Named turns come first, each shown by rows before and after it. Which turns, in which order, take the first row of each pair that follows to the second? Write the first one first, as in the answered first pair.
turn z696:
[ -5   9 -12   5  -1 -17  13   9 -14   6  -6 -16   5] |-> [-13   8 -17   8   6 -17  10   8 -11   5  -8  -7   6]
[  9   7  -5 -14 -11   5  15  -4  -9  -4   0 -24  10] |-> [ -7   6 -15 -14   2   4  17  -7  -9  -6  -6 -13  15]
[ -5  20  -2  11   7 -44   6   8   6  24  17   6 -26] |-> [ -1  20   0   9   3 -44   8  10   4  25  18   1 -28]
turn z78:
[ -7   1  -2   7  -5 -27  19  -7  -4   3 -10   2  -4] |-> [-16  -2  -3  13   2 -20   9  -8   3   0 -10  16  -2]
[  1  14  20  -7 -12 -29  -6  17  12  14   3   4  -8] |-> [-16   5  17  -1  -1  -6 -23  13  21   2  -3  25   2]
[  7 -11  -2   2  -7  27   1 -11 -13   6 -14 -12  17] |-> [ 19  -4   2   4 -16  -1   8  -4 -14  20  -4 -22   3]
[-12   4 -22 -21  16   7  36 -17 -20 -14 -20 -12  17] |-> [  1  13 -16 -13   6 -35  41  -7 -17   8  -5 -20  -6]
turn z782:
[ -2  -3   4   3  17  30   6 -26  -3 -39 -21  10   4] |-> [ 28  -1  30  15 -11  25 -10 -13   6 -27   0  -4 -14]
[ -7  20 -32 -24  35   2  38 -28 -39  -1 -27 -34  34] |-> [ 56  25  25   3 -23 -11   1   0 -20  26  18 -60  -4]
[-8 -5  5  3  9  8  1  6  9 -4 -9 19  8] |-> [ 6 -5 12 -3  0 18  5  5  3 -8 -9  4 12]
[ 15   6  11  14   9 -10   2  -4   4   2   1  15   1] |-> [ 7  5  2  5 17 -3 11 -9 -2 -5 -9 15 10]
Pairs:
Each pair is two turns apart.
[ 46  -1  21  -9 -33  14   6   5 -12  -1 -11 -32   0] |-> [-25   2 -21  14  25 -39   0   2  14  12 -19  34  -8] | z78 z782
[  9   9   2  -1 -15 -24  10   2 -13   6  -3 -18 -12] |-> [ -7   7 -12  -7   0 -21  19  -4 -17   0 -15 -12  -2] | z782 z782
[  5   1   5  22  -5  13 -22  22  13  12   7  15  -7] |-> [ -7  -2  -5  18   6  23 -19  17  13   3  -2  24   3] | z782 z696
[  9   2  -8 -16   4   8  15   5 -17  -5  -1  -5  -5] |-> [ -6   2 -12  -1  14 -12   5  10  -4   4   4  14 -15] | z782 z782
[  6   1   0   0   4   9   0  -7 -17  11  -2  -1  17] |-> [ 13   1   8   6  -2   7  -7  -2 -12  15   5  -2  11] | z696 z782
[ 29  -4   3 -15  -4  22  17   0  -1  10   0 -27  -3] |-> [ -2 -12  -1  12  18  20 -19   4  28  10   3  21  -9] | z782 z78
[  1   0  -1   0  -2  -4  19  -9 -12  -4  16 -21   6] |-> [  7   0   6   5  -7  -6  12  -5  -8   0  21 -21   0] | z696 z782
[-11  -2  12  10  -9  27 -10 -10  12  -3  -1  24  -2] |-> [  5   2  10 -10 -20  30  15 -14  -8  -5  -7  -5   5] | z782 z78
[ -4  -9   2 -19   2  30  10 -12 -16 -18 -18 -10  25] |-> [-27  -5   2  17  16 -17 -20   1  17   6   0  31  -4] | z782 z782
[-20   5   2 -12   2  -2  44 -13 -12   3 -20 -29  -9] |-> [  4   2  23  -8 -20  14  30  -7  -9   3 -10 -41 -14] | z696 z782
[  3  -7   8  11   4  20 -18  -3   1 -13  -4  16  -4] |-> [ 15  -3   7  -6  -4  22   2  -6 -15 -16  -9  -6   3] | z782 z78
[-19  -8   0   1  21  38 -18  -7   3 -25 -20  10  18] |-> [ 31   0  28  -4 -20  26 -11   4  -7 -11   0 -32   1] | z782 z78
[  8 -11  24  17 -15  13 -42   8  19   3  19   7 -12] |-> [ 20 -12  22  -6 -21  42 -22  -1  -1 -12   6 -16   7] | z78 z696
[  5   8  -9 -20  -3  11  25 -10  -8   1 -13 -18  10] |-> [ 24   7  12  -8 -22  10   6  -1   1   8   2 -23  -2] | z696 z782
[  4  -1  -7 -12  -3   1  21  -5  -5  -7   4 -13  -5] |-> [ -5  -5   1   9   1  -4  -6   1  16  -1  14  10 -17] | z782 z78
[ -8  13 -17 -17   3 -14  17   1  -4  12   5 -12  -5] |-> [ -1  14 -11 -10  -2 -20  10   5   1  17  12 -12 -11] | z782 z782
[-20  -8  28 -21  12  14  -4 -17 -28   3  13  -9  -4] |-> [-18  -8  37 -10   9   8 -18 -12 -17   9  22  -3 -12] | z782 z78
[-12   9 -24   7  -2 -21  -1   9   7 -10   7  12 -19] |-> [-10   5 -29 -10  -2  11  10   0  -6 -27  -8   1   0] | z78 z78
[ -2 -23  19  11  -7  41 -29  15  20 -18  12  17   8] |-> [  6 -21  24  12 -12  40 -29  18  20 -14  15  12   4] | z782 z696
[  2   6 -16 -31  14   9  28  -6 -22 -20 -11 -10  17] |-> [ -1  11 -19 -29  16 -11  34  -5 -22 -11  -8 -10  10] | z696 z78
[  8   4   6   2 -14  -5  -7  10  -5   0  11 -12   1] |-> [ -3   6  -8  -9  -3  -7   8   4 -13  -4   1 -14   9] | z696 z696
[ -9 -15 -11  -7  11  -3   4   5 -12   2 -15   8   6] |-> [ 14 -11   4  -8  -9  -7   4  10 -16   9  -6 -11  -3] | z78 z782
[ 13  -2   3  -6 -12   7   4   3  -6  -2   2 -13  -5] |-> [ -5  -2 -11 -11   3   4  13  -2  -9  -6  -9  -4   3] | z696 z696
[ 28  13   1 -13 -13  -9  20  -2 -12   8  11 -32  -4] |-> [  7  17  -6   5   2 -39  10   4   6  20  18  -6 -18] | z782 z696
[ 18 -14  21   0  -9  47 -18  -2   3 -14   6  -1  13] |-> [ 26  -8  31  14 -16  20 -28   7  13   2  22   0  -6] | z782 z696
[ 43   9  13  19  -7 -19   9  -2 -12   3 -14 -15 -19] |-> [ 13   6 -14   5  20 -11  27 -15 -22  -9 -36  -4   0] | z782 z782
[-24   2  -3  12  11 -21 -20   7  13   6   4  20   2] |-> [ 10   5  19   9 -17 -18 -20  14   8  12  16  -5  -6] | z696 z696
[  2  20  38   6  -5  29  -8 -11  24  18  13  -1 -17] |-> [-21  18  13 -14  18  42  15 -25   9   2 -11   3   5] | z782 z78
[ 23 -13  26   5 -29 -20   7   4   1   8  -4 -12 -29] |-> [-13 -15   7  17  -1 -36  -1   2  14  10  -8  23 -30] | z782 z696
[ -9   3  12  21   7 -10 -21  15  19   5  15  20 -22] |-> [ -3  -4  18  17   1  22 -29  12  17  -9  10  17 -11] | z696 z78
[-30 -24  -6  35  17  -4 -37  -4  39   4   6  56  -8] |-> [ 47 -15  37  23 -44   0 -28   9  21  15  29 -11 -23] | z696 z696
[ 21   2  22  12  -9 -33 -10  13  14  30  21  10  -8] |-> [-13   4 -12  -2  22 -44  16  -1   3  24   0  22   6] | z696 z782
[  8   4  11 -21 -12  36  -4 -14 -19 -11  -9 -23  15] |-> [ 23  12  26  -3 -27  -2 -17   1  -6  14  14 -24 -15] | z782 z696
[  1  13  -7 -11   5 -48  23  -3  -2   7   1  -4 -15] |-> [ 18  12   2 -17  -8 -37  25  -2  -8   4   3 -20 -12] | z782 z782
[ -2   3   9  -2 -16 -29  15   3   2   3  -2  -2   6] |-> [-14  -1   0  -9  -6  -6  16  -5  -1 -12 -15   5  21] | z78 z782
[  5   3  -5  -9 -12 -12  15  13  -5   0  -5  -3   0] |-> [-12  -2  -7   2  -2  -4  -4  11   8  -4  -5  20   0] | z78 z78
[ 12   6  12  -5  -6   8  18   2 -11  -5  -8 -20   9] |-> [-16   3  -4  -3  16   5  16  -3  -6 -10 -17   3  16] | z696 z696
[  7  10   7  24 -37 -18  -8   3   3  16  13   1  -6] |-> [-25   6 -13  27 -10 -17 -10  -3   9  10   1  28   3] | z782 z696
[-39   3 -17 -16  36  -9  29  -4   2 -20  -2  19  29] |-> [-27  -3  -8 -23  25  22  26  -7  -4 -33  -5   8  39] | z696 z78
[ 13  -1  -4   9 -17 -11  -9   5   2  14  23 -18 -23] |-> [ -2  -4 -27 -15   1  12  17 -10 -18  -5  -2 -22   3] | z782 z782
[-10  -4 -21   4  15  27   2 -15  10 -12 -17  15  23] |-> [ 36   8   8  13 -23 -10   0   3  11  15  12 -17  -8] | z78 z782
[  2   0 -19  -8   6 -29   5  -6 -15   1  11   3   3] |-> [ -1  -1 -21 -13   8 -21   7  -8 -17  -4   6   2   9] | z782 z696
[ -9  -3  13  -3  -4  32  -4 -11 -16 -19  -6   5   2] |-> [ -6   5   4 -14  -3  10  21 -13 -29 -11  -9 -10   1] | z78 z696
[-14  -4  -3  -7   9  27 -10  -4   3 -16 -11   8  18] |-> [ 16   6  17   5 -16 -13 -13  12   7  11  14 -11 -12] | z78 z782
[-24  -5   5 -19  19  57 -14   8  -5 -29 -28 -12  33] |-> [ 13  23  19  -4 -10 -49   5  32  -4  27  12 -42 -23] | z78 z78
[  5   2  15  18  -3 -10 -25  16  17   6  20  18 -21] |-> [-23  -4  -4  11  20   9 -21   5  15  -9   1  35  -2] | z782 z696
[ 18  -3   0  -6  -8  16  20  -7 -13  -4 -20  -7  18] |-> [ 18   5  -5  -5  -6 -14  29  -4 -14   8 -14  -9   8] | z696 z78
